In the rows, zero is written as 128.
One hidden turn or mirror swaps the rows below in pairs. Which row is each named row swapped with?
The rows were stretched afterwards, more along some directions than others.
neku: [122 169 121 139 111 150 142 128 145 154 136 153 115 158 125 125 142 165
  95 145  97 112 132 116  71 140 106]
Vovom: [130 137 126 154 125 133 136 137 161 150 153 126 136 131 131 134 129 147
 132 133 114 113  96 122 101 116 114]
godi: [121 155  84 151 170 150 142 123 131 171 119 144 119 134 156 132 156 123
 122 157 109 125 127 100  93 149 100]
Nese: [122 146 121 145 114 127 116 167 139 136 131 140 114 129 133 146 137 162
 127 128 101 126  90 131 105 137 134]
Nilev: [133 123 112 128 137 135 137 143 159 164 129 145 104 133 141 136 166 147
 101 165 105 127 118 112  90 155 104]
kegel: [138 121 105 143 129 147 138 158 150 150 115 160 109 125 155 142 150 153
 113 138  90 110 130 125 128 151 117]
litim: [152 150 155 147  98 140 120 148 150 134 132 149 125 138 126 125 124 160
 114 110 116 105 154 144 133 133 130]
Luvem: [137 141 135 146 136 138 125 123 159 164 131 123 126 156 123 120 142 161
 133 154 113 127 108 103  76 116 103]
veg: [140 148  99 142 131 132 117 133 145 153 169 157 113 163 132 127 158 147
 117 130  98 116 133 120 111 155 104]
Lizin: [131 140 112 139 149 155 128 141 146 172 112 126 116 146 160 140 151 147
 113 140  85 125 126 102 101 146 123]
vut: [147 142 120 153 113 125 121 161 148 147 142 150 102 127 142 132 150 145
 106 157  95 136 128 123  99 143  96]
Dobov: [113 160 104 149 141 136 132 155 142 147 139 133 116 130 142 129 136 158
 127 138  94 118  87 111 100 164 137]
bam: [120 166 105 134 138 143 137 134 131 140 160 154 124 160 120 127 144 135
 119 144 106 138 145 109  87 161 119]
deru: [145 130 128 157 114 144 128 138 145 139 131 152 123 134 123 117 151 151
 119 145 126 115 138 124 103 112 104]
Bege: [125 150 124 121 123 129 147 121 149 155 137 154 111 150 101 106 159 160
 113 157 140 137 124 104  81 152 112]
Favu: [121 151 114 165 133 131 126 142 143 152 139 137 124 130 134 143 153 158
 131 152  94 119  89 137  89 118  96]
lim: [150 143 100 145 147 143 138 107 143 151 158 134 126 180 133 132 146 136
 123 126  99 115 149 104  84 125 101]
luz: [116 158  88 129 127 146 123 136 148 141 153 190 124 137 139 129 134 149
 112 119 114 108 134 113 114 153 120]
Poko: [136 162 121 152 149 148 133 117 140 168 118 125 115 156 139 132 147 130
 123 166 102 117 130  99  83 136  96]
topon: [148 131 114 154 135 151 129 164 152 158  88 154 110 126 148 149 144 152
 116 137 113 118 138 119 110 134  91]
vekar: [132 161 145 140 105 129 117 140 145 136 145 141 127 136 139 130 130 167
 123 111 113  98 115 142 115 130 138]
garu: [125 154 102 142 148 133 153 108 138 165 125 145 112 139 145 116 155 129
 113 173 119 132 133  85  75 147  94]
Rilu: [128 152 114 133 110 131 143 134 146 149 144 178 109 160 108 121 159 169
 114 150 120 132 140 112  94 153  98]
vonuf: [151 131 130 164 126 144 147 135 151 157 146 115 124 146 126 133 148 137
 123 143  82 117 112 113 103 137 107]
mugaf: [138 155 133 152 107 162 111 141 149 144 158 138 134 154 129 139 112 156
 124 102 108  86 124 132 129 129 139]
pefo: [141 134 146 138  99 129 127 147 166 134 153 129 126 139 119 126 127 148
 119 110 114 102 120 133 124 135 148]
tov: [125 157  93 143 134 138 152 125 146 166 129 166 111 133 130 112 154 151
 125 155 120 128 111  88 106 165 116]
Luvu: [134 148 108 154 142 140 139 132 142 152 153 158 117 132 117 126 152 149
 124 140  87 119 108 105 108 155 111]
zif: [143 165 126 148 122 150 118 141 152 165 129 158 103 163 139 132 140 168
  94 141 109  96 133 114 103 139 126]
pok: [146 130 138 145 117 158 133 143 159 139 130 136 123 115 152 126 126 140
 126 129 114 101 130 116 137 139 123]
pom: [118 147  79 146 142 155 146 138 142 160 145 179 116 136 134 116 148 152
 125 155 120 114 107  86 111 171 129]
luko: [129 143  90 134 146 157 124 139 147 157 113 145 116 145 142 146 158 168
 115 132 103 107 116 111 105 153 115]
dab: [142 152  91 152 125 158 133 119 144 149 169 163 128 169 133 132 138 129
 121 123 110 107 153 110 113 144  94]
nibi: [142 155 122 166 147 148 130 146 151 172 120 110 101 154 139 138 161 143
 104 156  79 123 117 113  80 152  98]
bez: [133 153 117 139 117 115 147 145 144 147 152 151  94 125 133 107 148 132
 108 167 120 135 129 102  88 158  99]
vufe: [131 139  87 136 138 136 156 118 145 163 131 171  99 141 145 127 161 145
 115 160 107 132 136  88  88 160  98]
Lobi: [129 170 128 146 102 131 135 120 144 130 166 148 125 156 109 126 130 150
 136 129 121 107 129 117  99 132 112]
Nok: [128 152  83 120 125 144 128 126 145 147 144 192 109 141 139 127 134 153
 109 124 118 103 143 113 120 147 123]
suno: [123 141 105 118 142 162 141 113 158 167 141 155 124 144 139 122 142 148
 113 129 143 108 138 101 102 156 129]
penu: [154 149 108 137 125 146 150 132 155 151 145 179 109 132 128 121 142 133
 108 125 122  97 150 104 130 170 111]
Sib: [141 149  81 144 138 149 136 133 146 161 143 161  95 151 129 127 158 156
 114 162 105 118 128 121  95 153  91]
Lapen: [137 160 158 136 107 148 133 128 157 157 129 145 120 144 110 111 141 156
  99 145 127 109 147 127  96 136 111]
lukog: [132 130  96 145 121 131 147 151 133 144 137 152 111 132 148 133 132 118
 120 133 106 137 149 106 109 147 119]
Keb: [152 133 124 138 106 137 149 139 162 148 151 141 112 140 112  94 130 150
 114 149 125 110 123  98 112 148 128]
fur: [141 153  92 153 123 153 151 120 157 155 163 170 124 160 122 128 153 133
 126 151 119 113 138  93 106 155  93]
kili: [152 138  84 161 164 142 140 133 154 158 133 142 114 159 119 153 162 155
 131 127  88  98 109 106  96 130 109]
dibo: [148 136 114 143 132 150 146 137 155 166 135 131  99 146 121 123 168 148
 100 153 101 114 139 116  96 146  93]
Zaruz: [121 183 113 160 130 147 132 125 142 153 143 152 129 130 140 119 133 140
 130 135 113  98 107 107 121 153 121]
Sorub: [152 136 116 146 130 158 149 141 165 162 121 141 110 147 135 134 161 142
  91 149  98 116 149  96  82 144 103]
pivek: [136 159 135 160 120 137 136 131 145 150 164 128 131 147 135 120 139 135
 128 144  81 127 115 111 101 144 112]
geki: [163 121 132 149 127 144 143 152 165 149 103 124 111 129 128 146 165 153
 110 130 113  93 122 120 113 136 111]
fir: [130 160 100 132 134 162 144 133 158 158 126 183 120 133 153 135 138 145
 116 133 130 110 151 115 115 167 101]
gubo: [146 151 123 160 112 131 132 151 137 149 148 127 126 142 142 130 137 128
 115 143 112 115 118 130 103 128 122]
ravul: [150 129 125 161 123 153 135 153 156 148  91 147 105 120 148 148 153 167
 115 132 128  87 130 124 122 134  99]
fik: [160 117 117 124 144 145 132 141 154 143 132 131 128 143 140 136 137 138
 115 120 100 110 144 121 113 141 138]
nakol: [138 141  98 141 134 161 126 156 162 162 148 182 113 142 130 122 147 181
 100 128 102  98 109 115 122 171 121]
Lufov: [131 146  95 132 141 126 149 132 145 174 147 164  98 129 132 103 163 153
 107 172 108 124 108  92  96 162 111]
matu: [146 143 103 141 122 140 137 151 171 156 124 141 121 139 152 146 130 154
 122 137 101 101 111 118 102 151 122]
neso: [136 124 104 144 136 150 129 143 147 146 115 154 124 123 135 146 150 140
 126 122 118 113 138 124 116 127  95]
gudi: [125 152 122 151 100 135 128 135 146 137 164 166 131 128 128 121 131 149
 119 132 125 105 123 128 110 118 111]
Kimin: [116 168 128 149 122 152 133 126 141 157 137 147 113 145 154 126 128 157
 115 148 118 123 134 101 101 168 121]
Saka: [129 150  91 138 131 155 145 117 156 165 150 172 123 139 144 112 161 143
 100 146 110 128 136 105 101 164  94]
gari: [139 153  83 155 154 139 130 113 130 162 148 151 115 164 149 138 153 129
 133 146  98 131 136 100  96 145  86]
Zeri: [107 158 104 147 137 141 121 136 146 166 144 156 109 128 137 137 152 162
 122 146 130 109  94 136  99 133 114]
konek: [145 129 121 139 125 149 118 135 158 161 111 145 113 140 136 134 133 171
 110 115 105 124 137 127 111 133 133]
pupiv: [154 132 113 151 114 143 138 153 151 152 124 149 115 120 151 132 123 138
 105 117 104  97 131 101 141 155 119]
vonib: [130 146 133 148 101 158 149 125 166 149 133 127 126 131 149 117 130 154
 112 143 109 100 137 105 103 145 107]
kagu: [135 146 127 148 103 162 120 141 148 136 164 155 135 150 139 118 121 148
 107 101 109 105 140 122 130 156 129]
Geg: [139 148 115 148 114 142 123 144 146 139 146 155 144 137 137 147 145 149
 111 104  97  94 121 129 125 144 131]
pada: [139 141 125 141 124 137 134 119 147 154 156 135  98 152 117 119 144 162
 114 143 119 109 115 113 107 154 132]
mil: [142 140 137 162 117 163 126 140 158 159 118 133 121 151 143 130 151 153
 108 146  91 108 134 101 107 139 119]
gek: [148 138 126 164 137 152 132 159 150 162  87 115 122 138 147 146 168 148
 111 150  87 118 121 119  86 133 101]
Gopen: [118 161 104 134 111 152 139 134 147 154 151 175 128 137 146 130 132 145
 103 131 130  92 130 113 119 143 134]
buz: [148 165 120 148 109 142 141 132 155 142 141 167 110 160 111 123 144 181
 115 135 102  98 138 113 100 144 104]
ped: [126 161 102 150 150 156 125 140 128 165 135 155 136 149 140 136 159 129
 118 137  89 132 133 115  96 146 104]
mev: [142 129 139 164 119 139 133 149 155 157 110 106 115 133 136 138 144 155
 120 150 101 113 110 124 102 133 111]
fida: [114 153  88 134 156 154 125 138 147 168 117 157 124 138 149 152 147 144
 122 117 118 120 123 127 117 162 114]
Sama: [125 155 143 131 122 148 134 121 167 150 151 127 126 140 130 125 113 147
 127 130 121 124 117 115 105 151 144]
sosut: [138 153 137 154 105 155 107 163 154 138 155 130 133 144 132 146 114 159
 117 108  95 101 114 140 117 142 130]
Neb: [109 162 112 135 123 156 125 113 142 160 132 157 132 142 142 128 125 142
 128 126 139 118 116 122 113 143 127]

Lobi swaps with neso
Rilu swaps with ravul
matu swaps with konek
pupiv swaps with neku
Luvu swaps with Poko
topon swaps with buz
pivek swaps with godi
Luvem swaps with kili
Vovom swaps with lim

